In the data rows, 128 means zero.
Here are some points, one per row:
[141 103 108 109 187 139 161 172 157 153 72 99 117 172 116 118 107 93 112 111 92 121 115 87 131 164 104 125 131 65 139 132 151 155 100 128 88 113 86 105 124 124]
[120 78 93 104 136 107 164 137 120 147 137 109 171 112 124 106 122 79 164 150 115 117 80 154 128 106 70 128 136 122 101 191 144 102 175 109 182 168 214 120 134 152]
[137 96 117 154 54 111 113 137 85 129 94 165 111 98 124 137 126 98 144 127 189 104 101 137 150 173 128 141 138 162 191 165 202 63 195 98 100 41 86 47 116 99]
[167 149 53 133 148 121 93 94 94 131 111 117 119 163 71 143 118 132 121 128 114 171 86 211 107 169 91 163 119 150 135 134 91 129 89 136 184 96 87 141 87 118]
[118 134 115 105 135 109 81 182 91 132 171 39 84 96 106 99 93 168 60 151 144 101 150 157 78 143 149 91 82 147 114 147 172 131 157 111 124 135 89 180 121 149]
[91 106 175 94 119 134 123 125 198 153 171 122 103 132 166 151 114 154 129 174 121 119 153 142 99 145 69 95 152 125 79 119 102 117 98 175 43 68 139 128 121 139]
[164 140 35 142 79 133 145 69 177 141 194 105 160 151 104 70 106 96 159 166 125 124 119 93 126 146 121 173 140 122 79 158 121 180 121 96 103 141 109 99 92 118]
[157 165 162 136 132 130 144 187 78 156 111 63 134 147 137 154 159 119 67 150 105 129 50 129 168 156 100 132 153 103 79 72 189 141 143 136 85 103 178 133 108 106]
[114 130 76 120 64 143 95 136 135 132 88 132 91 110 209 100 152 148 112 158 86 135 129 94 102 102 121 110 163 121 163 101 136 102 107 69 193 156 142 113 174 167]
[184 79 90 111 95 156 126 117 138 133 129 106 124 144 173 134 160 98 162 62 124 159 179 211 173 144 156 116 130 82 139 93 95 130 164 147 109 119 169 128 128 145]
[101 83 145 143 138 156 159 98 125 148 87 105 166 153 131 133 132 94 180 165 129 125 134 111 98 92 156 96 100 121 123 143 138 77 151 114 142 86 99 119 177 133]
[101 109 108 107 159 170 103 121 149 85 81 111 121 127 68 162 156 68 123 186 128 103 110 65 133 172 122 157 168 172 107 114 66 96 167 123 87 181 95 151 96 172]
[120 70 146 142 102 135 187 105 91 118 174 110 165 129 115 160 102 171 113 117 161 90 134 106 78 123 87 149 171 109 138 147 132 87 108 85 155 161 127 163 137 79]
[131 91 115 146 123 101 80 172 176 151 154 180 178 113 158 169 206 140 180 138 154 148 114 119 75 155 92 82 132 146 154 90 123 153 146 118 138 101 158 150 159 124]
[213 136 110 141 179 162 93 120 131 71 159 128 183 133 189 151 112 134 76 153 135 87 130 142 157 84 101 154 84 141 148 150 139 153 110 75 101 107 126 156 148 120]
[154 119 124 173 99 210 116 124 80 177 139 115 106 102 123 101 133 132 120 76 147 98 133 83 156 96 155 90 173 147 123 206 91 160 111 138 105 130 146 122 121 104]
[130 133 119 190 154 63 172 157 151 75 133 96 133 93 187 148 142 101 145 28 100 168 151 97 124 201 103 123 110 169 128 135 170 99 82 180 151 167 96 108 116 127]
[142 100 140 150 128 123 127 190 101 96 125 188 116 138 129 149 127 95 85 148 75 156 120 145 161 133 126 51 87 81 83 145 71 130 171 118 158 127 78 113 176 121]
[103 135 144 139 124 152 121 97 103 85 110 84 140 91 141 130 202 133 77 137 110 168 154 95 157 132 101 118 93 90 155 167 101 149 135 151 131 87 121 118 82 172]
[112 169 126 148 120 120 144 77 105 89 94 109 120 118 135 147 140 190 164 171 99 87 124 148 125 98 111 125 121 70 144 109 153 112 121 126 161 51 118 135 101 189]
[129 168 99 104 169 132 147 96 176 99 154 146 196 119 174 112 92 114 43 75 125 89 123 172 141 157 159 132 215 126 119 95 121 115 151 122 161 130 134 132 154 145]
[182 128 127 121 164 73 130 145 125 153 91 122 36 126 156 125 73 124 152 143 144 125 109 131 79 123 117 134 138 189 156 118 60 121 147 150 115 116 111 167 178 125]
[173 95 181 85 100 115 146 81 115 181 163 168 140 148 132 156 158 75 85 141 104 171 98 91 133 111 149 178 82 183 86 102 136 117 124 169 162 127 100 119 132 146]
[97 91 159 170 154 193 107 100 129 113 105 153 112 129 152 121 59 104 74 116 158 182 130 126 111 191 111 146 125 138 164 146 106 110 124 170 137 109 162 118 114 152]
[141 193 169 107 135 142 154 142 67 107 144 146 115 125 110 111 178 120 153 90 130 118 88 110 98 155 147 141 126 86 114 169 75 115 131 128 195 143 183 157 178 138]
[71 85 137 120 106 183 101 144 156 89 193 114 114 162 117 118 116 148 155 159 102 125 155 171 165 143 137 77 112 102 147 130 143 109 92 169 151 122 115 72 111 121]
[143 185 126 162 98 118 106 137 128 133 135 176 172 129 88 216 128 100 122 101 154 124 139 195 37 131 176 84 114 94 110 145 116 153 117 106 85 165 131 50 119 117]
[143 101 162 128 130 107 118 120 47 85 173 144 136 169 191 96 94 133 158 113 144 54 70 101 114 93 86 82 131 154 157 125 105 183 99 176 114 155 109 84 113 158]
[136 134 82 106 114 62 167 114 172 148 193 112 125 112 86 117 73 128 114 138 188 187 93 91 204 98 162 74 99 100 174 95 151 111 132 129 144 105 116 150 141 157]
[93 114 92 110 173 144 133 175 115 172 136 156 144 142 90 161 160 195 136 87 155 126 175 111 168 104 97 128 124 176 55 99 143 82 106 129 169 118 87 119 124 160]
[160 153 78 116 132 133 184 142 163 108 104 172 136 89 151 185 136 195 117 130 123 124 130 105 139 105 152 104 127 167 101 200 136 157 149 186 107 120 128 83 116 111]
[109 161 71 139 158 179 131 91 91 178 88 152 137 113 143 79 130 190 123 131 163 169 81 168 122 120 151 112 141 133 96 132 180 106 145 178 99 157 86 145 152 156]
[129 111 159 160 175 155 167 75 120 157 73 164 188 158 144 109 95 127 118 163 165 150 185 144 104 122 110 83 62 161 119 70 133 153 129 70 134 172 139 117 100 123]
[79 108 102 76 203 120 160 138 123 135 152 107 89 91 118 130 178 106 97 94 173 141 142 162 91 104 117 164 92 75 178 148 115 78 148 81 77 145 182 99 126 101]
[66 145 135 129 69 160 96 118 171 158 102 174 107 89 117 140 29 95 101 64 66 153 87 111 132 88 58 117 98 133 106 136 149 124 132 109 109 168 155 133 115 129]
[110 146 138 97 174 176 158 110 87 157 194 186 116 134 129 122 104 116 181 112 112 124 158 76 112 178 176 139 108 111 175 125 152 136 136 138 90 138 104 174 99 174]
[113 72 108 193 121 76 156 116 94 116 164 164 60 141 170 166 96 136 132 138 78 130 173 141 149 120 159 201 154 110 72 100 152 156 152 125 132 156 144 165 102 117]
[159 134 174 116 127 93 145 181 135 161 92 102 147 140 61 125 99 120 151 100 119 113 200 168 150 63 89 126 169 146 166 160 131 162 143 138 129 141 150 156 130 183]
[112 114 159 120 99 139 116 154 125 122 130 135 164 22 97 102 99 89 127 161 148 102 92 160 160 162 180 159 106 132 91 115 97 176 85 162 133 107 155 129 217 167]
[144 126 156 113 174 94 65 89 128 85 122 96 133 88 109 97 153 96 144 100 143 79 177 107 146 68 103 113 116 119 59 133 146 95 155 149 124 157 72 104 167 97]
[83 142 138 164 96 191 154 184 147 166 168 105 137 82 125 124 169 136 122 99 158 139 125 144 88 116 89 163 136 164 124 94 91 155 137 137 182 106 60 143 99 101]
[168 117 119 75 165 190 138 189 170 88 100 147 106 145 154 100 122 115 112 118 155 170 102 96 92 78 178 114 163 127 106 112 126 127 47 77 132 102 114 133 129 93]
[129 158 204 118 144 172 159 140 157 118 110 107 83 124 128 157 91 165 158 164 144 125 145 165 196 161 160 124 143 152 147 126 135 128 197 108 177 200 133 109 118 111]
[131 91 120 166 91 129 157 135 132 131 95 150 132 143 107 78 140 149 116 95 91 175 191 138 104 95 139 135 143 102 132 142 92 160 162 123 87 96 107 161 150 196]
[86 136 166 66 75 87 188 139 119 27 108 111 131 123 124 114 116 138 137 163 179 210 129 163 121 113 137 173 158 136 99 144 123 171 81 90 96 148 85 106 139 118]
[148 104 196 160 116 106 63 144 132 173 122 156 167 149 133 127 125 119 98 102 98 123 106 146 126 120 169 154 162 103 115 174 169 89 104 58 121 141 82 136 91 179]
[104 77 145 200 172 128 153 140 155 122 172 112 124 159 89 131 134 142 103 146 107 116 81 112 102 115 158 117 167 119 124 112 117 182 210 122 160 87 135 130 137 73]
[163 94 156 87 92 123 137 101 112 101 153 150 109 131 110 118 170 133 77 114 160 152 126 138 84 115 110 76 148 136 114 86 165 61 112 173 99 142 190 152 68 163]
[120 143 131 82 158 158 172 33 127 152 117 129 66 85 112 155 157 86 121 135 73 122 137 181 125 139 67 90 180 157 131 111 181 201 104 98 128 94 107 94 184 124]
[125 153 138 92 149 106 100 117 155 91 83 186 164 144 121 166 114 124 162 140 177 161 123 108 143 135 82 155 131 91 110 178 172 154 153 164 144 109 140 215 111 109]
[125 163 119 154 45 131 196 124 132 157 114 156 138 154 143 152 152 104 64 166 122 81 154 141 146 117 95 143 83 101 178 137 80 72 109 160 100 143 81 189 184 75]
[118 146 155 128 111 117 118 101 122 136 132 122 110 173 125 176 140 178 179 81 122 152 45 142 187 144 101 69 111 136 124 141 72 115 98 39 102 139 133 157 98 137]
[119 89 103 138 150 85 156 124 113 156 68 137 124 121 91 112 139 153 143 108 138 59 117 132 156 164 161 175 100 137 104 75 107 130 52 96 84 119 159 92 149 145]
[167 145 99 142 126 205 111 154 135 116 170 100 92 122 131 183 121 154 149 148 134 147 131 94 115 123 97 194 50 122 99 109 159 148 139 110 108 158 156 100 200 180]
[166 132 105 160 79 144 125 117 113 48 93 84 167 131 87 96 103 137 144 117 90 154 155 103 102 139 134 85 107 201 118 72 99 91 161 114 107 106 184 142 112 97]
[187 142 174 146 117 132 120 123 130 190 98 125 99 78 148 94 94 100 146 144 173 140 173 95 166 164 99 122 121 58 87 90 110 139 80 101 181 110 134 120 73 72]
[148 157 158 146 111 132 95 68 161 147 112 67 99 131 133 129 142 129 171 109 128 147 97 143 57 109 168 130 124 69 115 92 154 107 154 192 120 178 109 144 146 87]
[163 140 152 159 163 145 127 152 170 154 144 115 151 97 106 122 164 120 144 204 100 123 119 175 134 95 145 170 136 168 196 131 134 109 83 161 140 174 139 119 80 156]
[54 132 130 146 143 134 96 145 124 100 117 100 183 78 154 152 98 99 178 94 128 135 87 131 138 93 138 165 138 106 178 58 139 155 119 119 92 113 94 166 129 132]
[101 79 92 122 172 107 64 111 92 128 132 145 120 103 91 137 127 122 127 169 68 185 127 159 142 88 160 132 121 143 147 157 121 126 56 153 131 142 157 149 139 48]
[97 133 155 125 150 134 148 98 110 177 107 66 166 109 172 184 114 141 129 124 118 166 140 88 124 84 186 144 126 167 113 174 98 133 123 147 128 79 173 145 113 86]
[120 102 104 96 138 100 116 123 166 146 113 112 137 112 123 139 101 173 112 118 125 119 113 115 110 134 114 128 142 63 129 148 53 98 134 145 169 150 92 90 87 158]
[60 183 98 127 125 93 106 142 170 149 105 134 98 176 191 108 169 66 113 144 164 98 119 126 169 83 149 96 105 156 145 119 111 168 143 140 127 160 133 126 61 123]
Along one direction, these points spread out more than along any other. Where along it does each point below lie, from 0 to 99? The average is 50, and the first point in the table lies past the average. One standard deviation of the points above along it is 16.
[87 109 141 99 116 84 97 128 93 139 90 152 148 146 133 64 187 190 104 149 133 160 146 94 120 167 103 163 123 117 161 124 150 197 157 125 135 190 135 101 133 104] --> 49
[139 149 103 108 99 130 116 161 100 98 104 160 121 95 104 204 109 124 144 163 96 87 180 73 86 116 170 104 164 94 157 111 156 106 115 128 162 124 155 117 102 125] --> 41
[53 128 96 115 95 133 129 117 112 127 92 108 103 182 132 157 94 106 103 100 165 64 140 157 101 106 143 160 74 141 77 107 119 150 118 167 183 91 177 140 113 150] --> 52
[167 96 122 8 98 174 104 141 106 128 132 138 136 155 119 140 127 120 142 72 101 116 140 136 129 118 124 173 105 143 161 96 127 161 173 139 153 103 95 128 92 80] --> 49
[140 162 135 123 159 103 80 122 148 157 146 172 138 107 131 93 86 210 115 146 126 123 154 117 130 138 99 164 120 113 130 103 82 119 158 153 101 92 157 86 130 87] --> 52
[91 212 163 124 137 100 116 99 132 137 166 127 141 184 56 117 121 134 88 94 80 135 148 75 126 127 133 122 130 156 173 105 135 131 115 114 152 105 146 86 174 117] --> 50
[106 214 143 127 147 121 143 185 127 126 154 165 116 167 162 42 120 99 185 145 86 140 139 160 94 118 110 169 120 141 91 174 143 62 145 107 120 74 144 104 104 125] --> 47
[127 146 87 147 130 164 98 164 84 140 124 93 155 222 121 154 108 104 137 154 176 175 159 120 155 129 97 133 207 109 135 126 147 113 100 188 128 142 144 109 206 126] --> 55
[103 109 135 91 95 122 90 104 160 153 126 95 148 157 174 141 147 155 138 124 107 94 169 141 134 228 162 108 124 168 122 190 146 112 114 98 127 126 128 177 177 111] --> 42
[97 143 88 111 125 162 166 159 84 129 134 147 175 84 109 94 125 116 150 148 91 96 128 148 143 156 116 94 127 121 108 93 136 120 111 149 95 156 119 201 107 61] --> 59
[147 83 146 159 105 163 146 133 226 91 84 157 94 166 77 85 155 165 118 92 127 76 87 134 124 130 133 131 77 117 146 156 193 144 93 168 144 128 153 153 137 105] --> 44
[123 137 99 163 146 122 113 107 130 126 150 153 82 109 93 132 131 66 116 135 189 136 169 113 107 158 116 92 142 138 114 157 153 186 104 97 147 95 137 182 121 150] --> 56
[110 132 125 168 136 150 99 97 135 78 151 174 75 131 95 120 169 129 133 109 153 124 138 127 201 85 123 162 181 136 111 107 114 90 137 109 108 124 140 149 157 103] --> 53
